In the rows, 128 means zero.
Each path is a new rotation, seen through one point. The rows after it are directions, each followed by how far the rotation turns it, in deg/step (0 if it stays put).
Each turn is a multiple of 5 degrees from 10 to 175, or 0.
Each row of a path follows its step; steps can be skipped.
path 1
step 1: [113 126 124 120 140 134 126 131 128 120 127 129 130 133 128 129 124 134
 144 114 130 119 118 130 117 118 120 125 144 130 119 122 119 116 142 131
 128 136 134 134 134 116]
step 6: [113 121 135 134 125 125 129 136 127 121 125 139 125 122 131 131 132 138
 125 129 132 150 130 124 130 127 130 136 113 138 138 126 113 134 126 140
 141 128 120 135 123 117]
step 7: [126 130 138 113 132 124 130 140 119 121 118 127 129 142 123 132 130 137
 135 124 122 127 129 116 116 128 118 133 125 117 135 126 133 114 132 132
 126 144 127 111 139 122]
step 14: [127 131 130 129 124 130 125 135 114 134 135 136 133 122 130 137 135 140
 124 130 132 131 112 130 119 115 127 134 131 128 121 135 115 109 144 133
 116 140 130 126 121 118]
step 17: [137 117 134 114 127 113 126 140 125 124 117 112 142 121 128 127 130 131
 131 141 130 125 122 131 122 123 134 130 122 128 125 126 129 117 134 147
 124 142 126 123 127 119]
step 18: [123 126 120 138 135 125 108 136 122 114 115 125 123 139 133 120 134 131
 133 122 117 128 125 134 127 137 121 141 118 144 124 128 122 128 135 126
 132 123 125 140 141 130]
step 21: [118 135 121 137 127 126 122 134 123 123 140 125 123 128 119 119 135 137
 126 116 128 130 107 131 131 138 123 123 125 145 123 122 120 118 116 138
 122 123 127 140 120 118]
step 22: [127 128 131 128 136 141 137 127 112 143 125 131 128 125 136 123 132 140
 127 122 136 120 134 124 118 122 114 132 132 132 143 123 131 119 123 126
 149 134 135 129 131 117]
[129 134 133 129 129 127 124 128 131 132 126 128 127 133 127 128 132 131
 126 126 126 130 127 122 129 127 129 131 126 128 126 131 130 126 129 125
 124 126 125 130 126 129] : 155
[127 126 128 128 129 127 129 130 135 126 129 124 124 132 132 129 122 131
 125 129 129 134 124 131 130 129 128 128 126 132 129 127 128 127 131 128
 128 130 129 128 127 131] : 125
[126 131 128 130 126 129 126 128 127 124 126 129 131 125 128 130 129 133
 126 132 128 129 130 130 131 129 130 126 127 125 129 135 126 129 132 128
 131 133 123 125 128 131] : 35
[131 125 127 124 123 125 128 132 131 127 125 133 125 128 126 128 128 131
 127 130 126 130 134 129 128 127 127 132 125 127 124 127 129 128 129 128
 126 128 129 126 132 125] : 40
[125 126 124 130 130 128 127 127 128 127 128 130 129 126 127 124 133 131
 126 133 127 128 130 130 127 131 128 132 125 132 127 128 127 126 124 128
 125 126 130 129 125 134] : 115
[127 126 131 126 129 131 126 127 128 132 127 127 126 125 129 124 127 126
 129 130 126 129 131 128 126 125 128 129 128 126 133 127 133 123 132 132
 127 134 129 129 125 128] : 140
[132 129 130 134 127 127 128 128 125 128 130 129 123 128 132 128 129 127
 130 126 125 128 131 134 131 130 128 126 128 133 127 127 129 126 129 133
 127 126 122 128 128 127] : 115
[126 130 123 129 128 127 126 125 129 131 128 127 127 125 129 128 132 128
 126 126 127 129 123 130 129 127 122 127 125 126 123 127 132 130 130 132
 128 130 129 130 134 129] : 110
path 2
step 5: [118 130 130 148 135 134 134 129 137 153 133 131 123 135 131 125 131 139
 127 137 128 120 129 122 129 120 136 120 135 129 129 124 130 136 132 123
 129 131 133 135 131 144]
step 7: [133 137 136 136 128 129 125 119 125 140 120 137 131 117 130 127 144 124
 135 132 129 133 126 125 128 122 131 114 134 126 140 134 143 141 120 116
 123 120 127 132 116 125]
step 9: [144 126 135 129 134 137 126 127 116 135 129 133 135 121 125 129 125 132
 126 134 121 117 125 140 116 120 116 122 142 132 136 129 134 129 125 128
 117 127 116 137 142 124]
step 10: [128 137 126 119 129 133 123 110 126 127 123 126 123 118 121 119 130 121
 132 122 117 146 138 128 132 123 122 127 129 117 142 138 122 134 140 127
 127 128 114 132 128 127]
step 15: [126 127 122 139 141 132 138 136 126 130 139 132 127 113 126 130 131 117
 127 131 130 126 122 134 126 110 126 112 121 139 129 115 121 125 119 130
 117 123 134 130 122 131]
step 25: [122 121 137 135 131 143 127 123 123 133 126 122 117 106 128 140 130 132
 126 136 130 121 118 126 127 128 118 121 140 125 127 132 131 141 120 126
 121 120 126 134 142 124]
step 28: [130 136 119 135 126 136 121 111 133 119 139 120 124 121 126 131 127 131
 134 122 114 127 124 117 128 125 120 125 131 125 128 120 120 120 124 131
 111 124 119 145 133 133]
step 29: [138 127 136 117 125 154 125 128 127 130 132 133 125 123 128 127 120 133
 122 134 120 136 134 133 131 117 137 122 122 136 126 129 114 128 135 126
 114 140 126 118 132 128]
[129 129 127 123 134 127 135 131 128 129 128 130 126 131 125 128 125 130
 125 126 128 127 127 125 129 124 128 130 132 127 129 130 131 129 130 129
 133 128 127 132 131 128] : 85
[127 129 130 127 128 127 126 127 128 125 130 122 129 125 126 127 127 131
 126 129 131 130 130 125 126 125 128 129 123 121 131 132 128 125 130 132
 130 130 131 125 130 127] : 175
[129 125 126 131 123 127 126 125 130 133 127 130 127 132 128 127 126 130
 127 128 126 126 129 133 126 126 126 125 128 125 130 131 134 130 127 130
 133 127 128 128 124 127] : 25
[130 131 126 126 127 128 128 133 130 132 132 127 132 130 127 128 130 125
 130 129 131 124 128 134 122 127 129 128 127 131 128 127 126 127 132 132
 130 129 129 125 131 130] : 120
